In the rows, 128 means zero.
Each named move below is a turn or a mirror, shown by a few rows before and after it. Which moves, in which order, take the first row of each later pair to the second? The first pair is answered.
T:
[ 92 137 139 143 135 115 151 106 103]  ->  [ 92 134 134 147 134 116 145 107 103]
[140 122 128 133 125 160  98 137 110]  ->  [146 119 143 128 146 159 143 149 134]
[154 112 133 110 132 101 127 156 103]  ->  [152 112 130 110 131 101 117 157 103]
[113 134 121 141 112 106 155 131  93]  ->  [115 133 125 140 117 107 160 131  94]
S:
[140 108 129 109 137  68  95 137 136]  ->  [176 126 126  85 154 126 117 148 110]
[123 129 134 130 129 124 143 168  71]  ->  [126 148 129 137 130 164 160 138  83]
[ 97 142 125 142 119 138 153 147 115]  ->  [ 95 138 123 145 122 132 155 157 115]
[113  83 143 156 125 142 122 126 187]  ->  [133  72 151 138 130 120 109 163 160]
P:
[ 92 134 128 151  83 115 108 121  95]  ->  [148 119 115 115 107 107  75 135  94]
[141 112 133 101 176 143 142 126 166]  ->  [ 99 123 141 124 155 150 168 120 166]
[128 106 146 148 107 111 101 154  89]  ->  [119 108 143 150 107 111  99 153  94]
[153 101 106 114 113 119 119 125 118]  ->  [113 113 114 142  95 124 138 117 119]
Y:
[124  70 162 143 137 113 133 143 165]  ->  [141  75 167 126 153 124 147 158 154]
[106 116 139 152 131 117 131 112 159]  ->  [121 107 145 147 143 137 135 120 154]
[138 102 135 149 116 158 125 154 103]  ->  [146 119 131 138 119 145 130 157  94]
Then:
(2 to 3 moves a pair)
[159 145 140  90 148 114 130 160  93]  ->  [ 92 160 126 123 105  92 113 142  89] -> T then Y then P
[113 120 146 140 153 147 158 128 174]  ->  [123 118 145 146 153 176 136 130 162] -> T then Y then T
[152 105 124 102 142  61 114 152 138]  ->  [176 144 109  95 134 127  95 137  97] -> S then T
[121 132 111 121 105 110  55  73 131]  ->  [ 69 140 120 145  84 101  87  96 111] -> S then P
[ 86 125 125 134 107 119 114 100 141]  ->  [103 113 147 126 131 134 152 109 159] -> T then Y
[169 142 112  69 154 103 129 116 156]  ->  [133 126 126  92 134  54 125 149 144] -> P then S then P
[112 160 124 135 110 148 142 106 117]  ->  [112 164 114 132 107 129 130 105 113] -> P then Y then P
[ 82 166 124 139 111 115 158 109 121]  ->  [ 92 155 115 131 107  88 134 101 125] -> P then Y then P
[115 145 127 114 108  67 140 177  78]  ->  [ 77 169 109 140  85  92 126 114  99] -> S then Y then Y
[111 162 121 135 130 157 171 103 133]  ->  [ 89 135 135 146 133 103 166 115 155] -> T then S then T
[143  74 160 144 137 148  72 165 111]  ->  [162  94 165 133 154 190 118 154 122] -> S then T
[171 131 119  99 152 117  73 140 109]  ->  [169 137 121  87 163  84 116 141 123] -> T then Y
[138 157 125 104 138 175 134 107  99]  ->  [102 151 130 116 137 125 167  91 136] -> Y then S then T
[120 152 107 150  83 198 102  89  88]  ->  [ 71 118 117 180  76 132 111  73 143] -> T then S then T
[156 118 121 121 150 142 111 111 149]  ->  [152 120 124 127 156 163 131 117 145] -> P then Y then P
[161 177 117 115 131 139 126 127  83]  ->  [ 97 174 122 148  98 108 123 112  98] -> P then Y then S
[105 117 123 123 130  97 131 111 118]  ->  [122  97 139 129 149 142 135 118 131] -> Y then Y then Y
[199 137 119  81 148  75 140 103 113]  ->  [ 82 148 142 166 103 105 184  73 145] -> P then Y
[143 138 109 132 106  95 107 142  63]  ->  [138 162 115 123 132 102 198 124 110] -> T then S then Y
[ 94 155 127 136 123 108 172 107 144]  ->  [ 77 150 115 153 103 120 120  90 135] -> Y then T
[140  65 151 151 146 149 113 168 159]  ->  [177 105 145 116 160 156 138 183 119] -> S then Y
[111  87 118 138 124  77  58 102 154]  ->  [132  59 149 137 159 117 103 119 192] -> Y then T
[ 90  94 136 164 101 120  76 124 118]  ->  [146 106 155 109 147  94 153 189 107] -> S then T then Y
[104 149 137 144  88  82 131 150 123]  ->  [127 112 142 146 104  91  89 141 155] -> P then Y then Y
[113 165 113 124 128 168 126  98 115]  ->  [156 123 114  95 159 109 106 111 154] -> T then S then P
[ 82 135 128 178  74 151  75 125  79]  ->  [116 134 172 137 139 131 221 162 132] -> T then Y
[129 149 100 130 119  69 115  80 162]  ->  [134 152 121 116 114  53 136 161  95] -> S then P then S
[131 111  97 116 117  55  75  77 118]  ->  [136  96 133 108 157  55 158  89 172] -> T then Y
[143 130 147 112 140 172 124 122 143]  ->  [138 138 131 106 138 152 120 102 157] -> Y then S then P
